One turn moves every row onto another: examples first, then more rows asked:
K_668: [15 6 -13 0 26 -8 8 32 5 7 -12 -3 8 -33 30 -1]
K_789: [-18 17 1 -22 -2 20 -1 4 -32 -2 1 9 1 29 3 -3]
K_760: [17 27 -9 23 10 22 -9 13 12 35 -2 1 -24 -25 -16 -10]
K_553: [26 12 -19 -11 12 0 31 34 -7 23 -19 -2 -18 -26 17 -4]
K_902: [-11 14 -17 13 -17 -6 -12 -9 3 -11 -19 27 -11 19 23 8]
K_981: [21 30 -17 -6 15 -5 23 19 -12 34 -14 -3 -30 -27 13 -1]
K_210: [-15 4 -11 -3 -22 -3 -3 5 5 -20 -24 15 1 14 28 6]
K_798: [-10 18 -6 -7 4 19 -8 -4 -31 2 5 23 -7 35 -1 -2]
K_400: [-6 3 -6 -12 0 23 -1 10 -27 -7 0 22 2 36 3 -4]
K_591: [34 15 -26 6 17 -2 22 25 -7 29 -14 14 -29 -19 13 -3]
K_831: [-14 13 21 -5 -18 26 -2 3 8 -9 13 21 -23 10 -13 -8]
K_526: [-12 9 21 -7 -18 28 -1 6 9 -12 11 21 -20 11 -13 -8]
K_952: [-25 25 -7 -3 -21 -7 -8 -11 -1 -8 -21 8 -9 10 25 10]
K_18: [-10 10 20 -3 -17 27 -3 5 9 -11 12 25 -22 12 -13 -8]
K_222: [24 -1 -10 17 5 28 3 37 19 19 -9 1 -6 -24 -10 -15]
K_79: [7 32 -9 2 29 -14 -1 11 -2 21 -6 -8 -6 -36 25 3]
K_145: [24 16 -21 22 34 -11 -4 17 4 16 -5 15 -7 -25 23 0]
K_265: [5 21 3 -2 1 24 3 28 12 27 -8 -22 -9 -35 -9 -12]

K_222 goes to K_265
K_145 goes to K_668
K_952 goes to K_902
And these:
K_553 goes to K_981
K_18 goes to K_526
K_789 goes to K_798

One turn moves every row onto another: examples first, then more rows asked:
K_973: [-10 2 9 6 25 25 -11 6 14 -11 9 -19 31 12 -18 -18]
K_106: [-28 1 -8 -4 -2 -22 -10 6 12 -8 8 -13 -33 -9 15 8]
K_594: [-16 13 -15 10 -27 0 -8 13 20 -17 8 -4 10 -4 1 -29]
K_725: [-21 15 7 -2 -3 17 -5 7 8 28 31 0 -15 2 -23 3]
K_372: [36 -10 6 3 18 -7 11 1 -15 -11 -8 3 -14 5 -8 -34]
K_305: [33 -1 5 6 17 12 -21 10 -11 -10 8 -7 -10 7 24 15]
K_176: [-4 -3 2 10 -8 -49 2 6 1 13 -11 0 15 5 18 -3]
K_247: [-14 17 -9 16 -4 26 7 1 21 7 28 -22 -2 7 -9 2]
K_637: [-24 2 -3 -5 6 -11 11 16 -1 4 -8 13 -26 -14 20 -41]
K_541: [-26 8 -9 11 15 22 34 -7 2 2 1 5 -19 -4 13 7]
K_715: [25 7 4 5 4 1 -25 22 -10 -15 -15 8 6 2 26 11]
K_449: [-31 3 -1 -4 4 -20 -17 9 14 -1 10 -7 -33 -4 19 5]
K_58: [-29 4 -13 1 -7 -18 -6 1 12 -8 -2 -17 -27 -10 13 13]
K_898: [18 11 18 14 26 9 16 7 -7 3 -24 24 11 17 -2 5]
K_573: [3 9 3 -9 4 2 24 15 -17 -4 6 17 39 -1 -22 -14]
K_274: [4 0 0 2 7 19 17 -4 -17 -17 12 10 40 8 -10 -20]
K_408: [-24 11 1 -7 -26 -8 -21 19 8 3 10 18 -2 -8 -13 -28]
K_71: [-34 6 -10 6 -7 -7 -10 -4 12 -4 -8 -16 -24 -5 16 16]
K_461: [-9 1 0 -8 6 4 2 8 4 -26 8 5 29 -6 -40 -1]
K_392: [5 10 5 6 19 18 16 13 -6 1 8 -4 44 14 -1 -27]
K_870: [-25 5 -17 3 -6 -4 20 8 0 -8 -22 10 -13 -18 16 -27]
K_656: [33 -3 3 -6 9 3 -17 9 -23 5 -2 -13 -21 -4 2 18]
K_308: [-6 -4 10 8 0 -45 -5 8 1 24 -10 -4 11 9 21 -9]
K_220: [-18 2 -10 -3 14 2 38 4 -2 3 14 6 -33 -13 4 0]
K_3: [-38 7 -2 6 -1 -3 -18 -2 13 3 -6 -10 -23 -1 23 13]
K_579: [-15 14 -7 2 -11 6 10 9 16 -7 42 9 -6 -1 -18 10]
K_115: [-8 -1 5 16 -4 -37 -2 2 5 16 -15 -6 21 11 25 -5]
K_763: [8 -2 10 -2 19 22 7 0 -19 12 16 -10 25 12 -10 -39]
K_367: [-8 -3 15 -17 21 3 -12 15 -1 8 14 -11 9 -2 -42 -21]
K_615: [-11 4 0 4 10 16 -5 6 11 -29 2 -4 39 5 -23 -10]
K_766: [-36 5 4 1 5 -9 -21 3 12 3 4 -6 -29 1 23 7]
K_735: [32 6 3 6 20 -7 30 12 -10 3 -21 0 -3 3 -18 -3]
K_68: [5 -3 7 -17 6 4 15 3 -30 5 13 11 20 -3 -30 -26]
K_396: [22 -6 21 11 23 9 -4 -4 -14 -11 -10 27 0 19 8 -26]
K_918: [-2 -18 2 14 0 -20 8 -30 -9 5 18 -4 0 13 11 17]
K_109: [-32 7 -3 10 6 9 8 6 2 5 -21 11 -12 -4 30 -33]
K_533: [25 0 3 0 4 8 -17 5 -20 -11 -4 9 -7 -1 9 32]
K_631: [26 5 1 -6 -3 -8 -22 21 -20 0 -24 3 -6 -10 6 14]
K_748: [-22 14 -3 8 -19 12 -23 10 11 17 -2 -14 0 1 -5 -37]
K_466: [32 5 19 7 37 -6 17 21 -1 1 1 11 -3 16 3 -15]
K_253: [6 7 12 -13 18 3 13 19 -20 24 8 -3 24 4 -21 -32]
K_866: [23 -4 5 10 6 8 9 -13 -23 -9 -33 15 1 6 -13 -13]
K_378: [-25 3 4 3 28 17 24 2 1 15 16 7 -31 0 17 -8]
K_128: [-9 -1 15 -6 27 15 -19 12 7 5 8 -21 19 8 -25 -32]
K_288: [33 2 3 -1 9 -4 -25 27 -12 2 -12 -15 -9 -1 20 -2]
K_818: [-4 -18 10 14 7 -16 1 -29 -9 16 20 -8 -4 18 14 10]
K_228: [-10 -2 6 -19 8 -6 -7 15 -3 -9 7 3 17 -10 -47 -14]
K_245: [-1 -21 7 6 4 -26 5 -26 -12 13 22 -2 -10 11 6 12]

K_631 goes to K_656
K_898 goes to K_866
And these:
K_766 goes to K_3
K_541 goes to K_870
K_748 goes to K_247
K_818 goes to K_115
K_461 goes to K_228
K_68 goes to K_253

